Questions about the array below. Counting starts at 0.
1) The entry at row 0, column 2?
2) The entry in the top-left corner?
3) The entry in the top-right corner?
[[4 3 6 2 1 3 6 3 5 3 7 1 2 7]
 [6 2 3 5 7 2 1 3 6 7 2 4 7 1]
 [3 5 2 6 6 5 3 5 3 5 2 6 5 2]
 [1 6 2 5 4 3 5 6 4 4 3 4 3 4]
 [2 6 3 4 3 6 6 6 2 2 4 5 2 5]
 [3 4 2 4 5 4 3 4 2 4 2 5 4 2]
 [3 5 2 5 5 5 4 5 3 4 3 5 4 3]
 [2 5 2 6 5 2 4 5 5 6 2 4 5 3]
 [2 6 4 3 2 5 5 5 2 2 4 4 2 5]
 [6 3 5 2 4 5 2 2 2 3 4 5 5 3]
 [5 4 5 2 2 7 4 3 1 1 6 5 3 5]]
1) 6
2) 4
3) 7

[[ 0.46 -1.19  2.03 -1.00  0.91  2.36 -0.72 -1.06  0.25  1.06]
 [ 2.43 -1.20  1.16  1.59 -0.97  0.12  0.07  0.59  1.16 -1.11]
 [-1.23  1.91 -1.14 -0.16  0.83 -0.03  1.04  0.61 -0.57  0.38]
 [ 0.08 -1.71  2.70 -1.78  1.43  2.80 -1.48 -1.79  0.31  2.04]
 [ 2.10 -1.05  0.95  1.51 -0.65 -0.04 -0.15  0.49  1.17 -1.13]
 [ 0.17 -0.41  1.07 -0.47  0.74  1.26 -0.34 -0.48  0.23  0.71]
 [ 1.13 -1.22  1.80 -0.17  0.26  1.67 -0.45 -0.53  0.55  0.40]
 [-1.70  1.02  0.16 -1.58  1.63  1.39  0.10 -0.62 -0.68  1.85]
 [-0.64  2.59 -2.34  1.39 -0.10 -1.86  1.72  1.81 -0.22 -0.89]
 [ 1.21 -0.98  1.32  0.35 -0.04  0.70 -0.37 -0.14  0.75  0.20]
 [ 0.44 -1.48  2.41 -1.29  1.02  2.65 -0.97 -1.34  0.28  1.44]]
Indices start at 0.
Give the entry in the top-right corner.
1.06
The entry directly below -1.19: -1.20
The entry in the bottom-left corner: 0.44
The entry in the top-left corner: 0.46
The entry at row 1, column 0 is 2.43
The entry in the bottom-right corner: 1.44
The entry just right of the smallest entry is 1.39
Give the entry at row 0, column 2.
2.03
The entry in row 0 and column 1 -> -1.19
Give the entry directly above 1.44.
0.20
The entry directly above the smallest entry: 0.16
The entry just right of -0.47: 0.74
Give the entry directly above the largest entry.
-0.03
Give the entry just left of the largest entry.
1.43
The entry just left of 1.17 is 0.49
Give the entry just right of the largest entry.
-1.48
The entry just right of 1.51 -> -0.65
The entry just left of 0.40 is 0.55
The entry directly below -0.62 -> 1.81
The entry in row 2 and column 0: -1.23
The entry directly below -1.78 is 1.51
Give the entry directly below the smallest entry.
1.32
Give the entry directly below 2.10.
0.17
The entry directly below 0.26 -> 1.63
The largest entry -> 2.80
The entry directly below 0.55: -0.68
Give the entry just right of 2.36.
-0.72
The entry at row 2, column 2 -> -1.14
Give the entry just left of 2.04.
0.31
The entry just right of -1.70: 1.02

[[  1   2  12   4  -5  14   6 -11   3   7   1  -9   8]
 [ 10   5  24  30 -41  23  -1   0 -14  31   5   4  15]
 [  3   2  19   9 -13  22   8 -14   2  14   2 -11  12]
 [ 10   4  24  31 -43  23  -1   1 -14  32   5   5  15]]
The last entry, reading row by row: 15
The smallest entry in the last column: 8
The entry directly above the smallest entry: -13
Find the entry directly above 22.
A: 23
Find the entry just left of the smallest entry.
A: 31
The entry just right of the largest entry -> 5
The first entry in the row that holds the largest entry -> 10
Find the entry in the top-left corner.
A: 1
Find the maximum.
A: 32
Find the entry just right of the smallest entry.
A: 23
The entry directly above the largest entry is 14
The bottom entry of the column that holds the smallest entry is -43
The third entry on the main diagonal is 19
Find the top entry of the column that holds the smallest entry.
A: -5

Read these off the matrix that follows.
1) What is the fourth entry in reading order?
2) What is the top-right entry?
3) What is the smallest entry in the last column?
4) What is the third smallest entry?
5) What is the entry in the bottom-right corner?
6) What is the entry just left of 6?
7) What is the bottom-left entry?
8) What is the first entry in reading order?
[[-26   4  32   6  -2]
 [  8   5  -5 -24  47]
 [  2  -2 -27  -3  14]
 [  0   0 -52  31 -27]
 [  0   2  -8  29 -21]
 [  5  -6 -23 -16  21]
 [ -8  -4  32  32   5]
 [ 11   1 -14 -16  34]
 [ -7   2  -6   9  20]
 [ 27   5   5 -29  -6]
 [  3 -12  -6   3  -8]
 [ 15  -2 -31  25  -3]]
1) 6
2) -2
3) -27
4) -29
5) -3
6) 32
7) 15
8) -26

Read these off the matrix that follows.
1) Give the third entry on the diagonal from the top-right corner.
2) Give the entry in the top-right corner.
3) Give the entry just right of the largest entry.
4) Give the entry in the bottom-right corner.
5) Give the 1st entry, reading row by row.
[[-25 -11  32  -9   3 -12 -24 -10  30 -27 -10  -8  -9  32]
 [-31 -11  40 -10   5 -12 -33 -10  41 -30 -10  -9 -10  41]
 [-38 -16  35 -15   1 -17 -39 -15  35 -38 -15 -14 -15  36]
 [-28  -9  36  -8   6 -10 -28  -8  35 -29  -8  -7  -8  36]
 [ 24 -22 -18 -23 -33 -21  20 -23 -18  24 -23 -24 -23 -18]
 [  2   6 -21   5  -5   6  -2   4 -17   8   5   3   5 -21]
 [  7   3 -26   2 -10   2   7   1 -24  10   2   0   2 -26]
 [-11 -50  46 -49 -39 -50 -20 -49  47  -9 -49 -49 -49  46]
 [ 29 -22 -19 -23 -35 -22  26 -23 -20  29 -23 -24 -23 -20]]
1) -14
2) 32
3) -9
4) -20
5) -25

a =
-156.52,-115.29,-88.65,-112.86,72.46,-226.48,150.22,-59.44
98.42,-178.13,67.80,-110.57,75.61,93.90,100.65,180.74
77.79,-59.13,64.34,-45.45,-200.19,96.44,15.46,118.56
-75.96,-1.25,-188.79,-164.84,-231.55,-35.34,-167.08,108.76
11.30,-122.37,-22.59,10.59,-23.34,-72.49,-36.59,192.18
-225.34,-79.08,73.96,-143.44,178.97,106.19,194.67,-20.26
-130.85,95.65,166.28,-61.03,166.52,-141.83,-132.60,-2.98
-132.13,-72.27,-80.79,-226.46,-221.95,26.51,-165.76,131.29
-54.27,-147.52,90.49,-218.07,-110.33,174.94,90.16,-65.66
-86.93,-75.76,79.58,-183.93,102.72,-78.17,-148.85,-214.68
Read off the entry just left of 79.58.
Answer: -75.76
The largest entry in the last column -> 192.18
Read off the largest entry in the first column.
Answer: 98.42
The bottom-left entry -> -86.93
Read off the bottom entry of the column that holds the largest entry.
Answer: -148.85
Read off the top-right entry.
Answer: -59.44
The entry just left of the smallest entry is -164.84
The entry just right of -112.86 is 72.46
The third entry on the diagonal from the top-right corner is 96.44
Read off the entry in the bottom-right corner.
Answer: -214.68
The 3rd-last entry, reading row by row is -78.17
The 1st entry in reading order: -156.52
The entry directly above 93.90: -226.48
Read off the third entry on the main diagonal.
Answer: 64.34
Read off the 4th-last entry, reading row by row.
Answer: 102.72
The entry directly above -23.34: -231.55
The third entry in reading order -> -88.65
Read off the largest entry in the first row.
Answer: 150.22
Read off the entry directly above -221.95.
Answer: 166.52
Read off the entry just left of -36.59.
Answer: -72.49
Read off the entry just right of -141.83.
Answer: -132.60
The entry just right of -221.95: 26.51
The entry directly above -78.17 is 174.94
The entry just left of -167.08: -35.34
Read off the first entry of the largest entry's row.
Answer: -225.34
Read off the entry directly below -22.59.
Answer: 73.96
The entry just left of -226.46 is -80.79
Read off the largest entry.
Answer: 194.67
Read off the entry just right of 75.61.
Answer: 93.90
The fifth entry from the end, reading row by row -> -183.93
